In the rows, zero is written as 128.
Rows swapped in pairs by one turn or mirror: which row each one swaps with
z765: [128 112 147 120 138 131 110 123 126 113 122 145 104 110  94 112 124 162
  97 134]
z790: [129 104 129 125 146 109 153 144 123 140 148 128 136 101 140 109  95 167
 119 114]
z694: [152 134 130 145 126 137 136 115 117 107  90 136 169 104 120 126 112 153
 114 148]
z814: [122 108 140 147 147 113 122 127 114 118 140 116 130  87 123 127 112 150
 117 112]
z137: [ 91 100 139 120 123 137 145 119 125 108 119 162 121 102 122 102 110 153
  95 136]
z711: [122 115 136 147 126 144 144 137 114 116  82 100 124 123 113 108 120 146
 110 138]
z100: [139 127 136 131 130 117 130  96 121 118  92 104 155 107 111 101 105 150
 111 135]
z799: [167 114 139 123 128 158 148 148 125 125 165 132 123 102 109 104 111 148
 117 148]
z735: [148 122 121 125 108 147 143 143 114 113 135 124 183 106 126  84 114 135
 116 141]
z466: [114  86 133 156 124 123 129 130 132 130  98 120 168 106 120 101 116 158
 123 140]
z535: [104 119 134 130 125 135 154 155 121 131 150 112 120 118 118 116 105 143
 134 118]
z285: [129 127 127 142 124 138 149 130 101  89 123  99 147 110 114 104 121 144
 130 142]
z61: [128 130 149 135 124 139 131 169 131 142 154 163 132 108 114  91 103 157
 122 130]
z678: [137 125 140 134 136 115 112 109 125 104 125 114 127 110  95 113 125 154
  89 138]
z213: [140 121 132 131 128 136 149 138 120 111  70 164 150 109 111 115 104 141
 106 140]
z20: [134 120 157 123 152 127 118 116 138 116 130 128 123 100 118  94 121 151
  85 104]
z125: [167 133 128 144 120 131 142 139 152 122 165 131 133  99 120 111 115 150
 109 141]
z337: [108 120 135 110 108 131 112 140 131 131 143 131 136 110 120 102 100 176
 114 109]
z781: [112 133 124 139 113 149 135 134 118 128 130 107 174 105  95  83 103 145
 101 129]
z496: [140 112 133 141 116 153 167 155 140 145 116 122 169 130 132 103 104 151
 113 141]
z662: [128 104 151 136 138 111 154 137 125 131 133 114 157 114 139  80  99 155
 126 114]
z376: [135 132 153 125 147 124 142 127 127 123 116 106 144 127 123 102  92 113
 119 113]
z207: [149 137 128 151 125 163 150 131 136 122 118 124 146 116 126  93 121 116
  84 144]
z566: [130 109 122 125 110 140 140 150 144 107  90 156 145 105 118  84 109 153
  84 140]
z571: [118  83 137 122 130 123 140 112 134 133  99 107 155 110 125 117 112 146
 122 133]
z320: [129 130 138 146 127 126 146 131 152 127 139 142 168 103 116 138 118 150
 137 138]
z135: [114 116 166 130 143 112 130 128 131 114 132 119 125 112 126 129  93 160
 119 126]
z881: [ 82 120 153 122 126 133 139 114 123 129 137 148 131 108 117  96 100 154
 105 137]
z481: [107 145 144 145 127 131 134 110 115 121  84 147 139 106 117 104 116 154
 125 134]
z402: [128  98 138 140 131 125 138 156 137 119 173 152 152 112 121  98 114 145
 104 134]
z962: [159 147 133 108 128 131 156 152 111 133 105 129 131 107 120 136 104 151
 103 136]
z316: [112 126 126 133 146 124 154 130 117 153  96 155 148 115 110  89 116 125
 113 133]
z264: [135 125 140 102 134 139 135 142 140 155 125 162 143 111 108 107 123 140
  96 160]
z495: [138 121 155 139 148 137 129 126 130 119 111 156 104  94 115 115  97 170
 105 117]
z90: [104 123 121 115 111 129 166 150 116 121 128 118 133 105 112 102  99 179
 121 123]
z463: [147 109 132 138 126 133 147 132 118 124 169 146 178 108 124 111 113 145
 107 138]
z291: [112 125 118 131 137 137 156 140 145 138 129 133 126 134  92 103  98 161
 107 107]
z906: [146 123 126 121 106 157 153 138 139 117 129 120 145 125 129  95 129 114
 103 152]
z625: [152 111 151 137 116 120 141 136 128 132 156 166 149 100 123  93 133 152
 126 138]
z82: [140 130 145 132 119 129 140 119 114 105  78 135 140 115 120  91 124 145
 131 143]
z813: [150 126 147 120 130 155 137 122 151 143  97 166 128 109 128 111 107 140
  92 139]
z731: [ 88 106 139 129 119 146 129 147 127 136 124 151 133 110 114  81 122 148
 124 132]
z482: [157 125 139 127 121 128 150 134 136 131 123  98 177 110 115 119  90 150
 105 137]
z425: [141 129 128 124 111 166 135 155 136 142 119 144 169  94 111  84 107 156
  92 134]
z550: [132 116 147 122 127 135 148 136 131 137 167 174 153 119 123 110 102 150
 106 131]
z645: [132 115 138 116 120 150 147 144 132 141 116 121 177 107 118  69  96 141
 103 116]
z469: [152 118 143 106 132 156 126 139 131 130 123 165 137  97 118 113 119 157
  98 163]
z892: [148 110 147 142 156 117 128 111 135 117 124 137 109 105 102 118 120 147
  94 138]
z695: [148 110 134 135 115 135 142 165 115 119 104 164 130 119 112 137 115 146
 115 128]
z174: [165  91 133 129 107 142 145 145 134 101 121 122 146 108 110  87 108 154
 139 141]
z509: [180 121 146 131 131 130 140 144 123 110 111 114 120 109 124  84 125 142
 106 140]
z552: [104 127 120 128 124 138 152 152 137 136 111 140 158 118  89  75 103 142
 104 128]
z931: [166 116 136 122 126 141 147 147 145 124 115 126 116 110 121 144 100 160
 118 137]
z964: [130 122 134 140 120 158 136 132 132 107 134 114 127  82  89 120 118 136
  93 118]
z807: [164 139 133 122 123 148 134 115 108 137 128 159 117 111 123 125 118 149
 120 131]
z290: [164 131 132 125 124 116 138 151 122 113 133 127  95 104 124 106 118 150
 104 142]

z814 is swapped with z125
z100 is swapped with z735
z711 is swapped with z496
z695 is swapped with z291
z964 is swapped with z320
z892 is swapped with z402

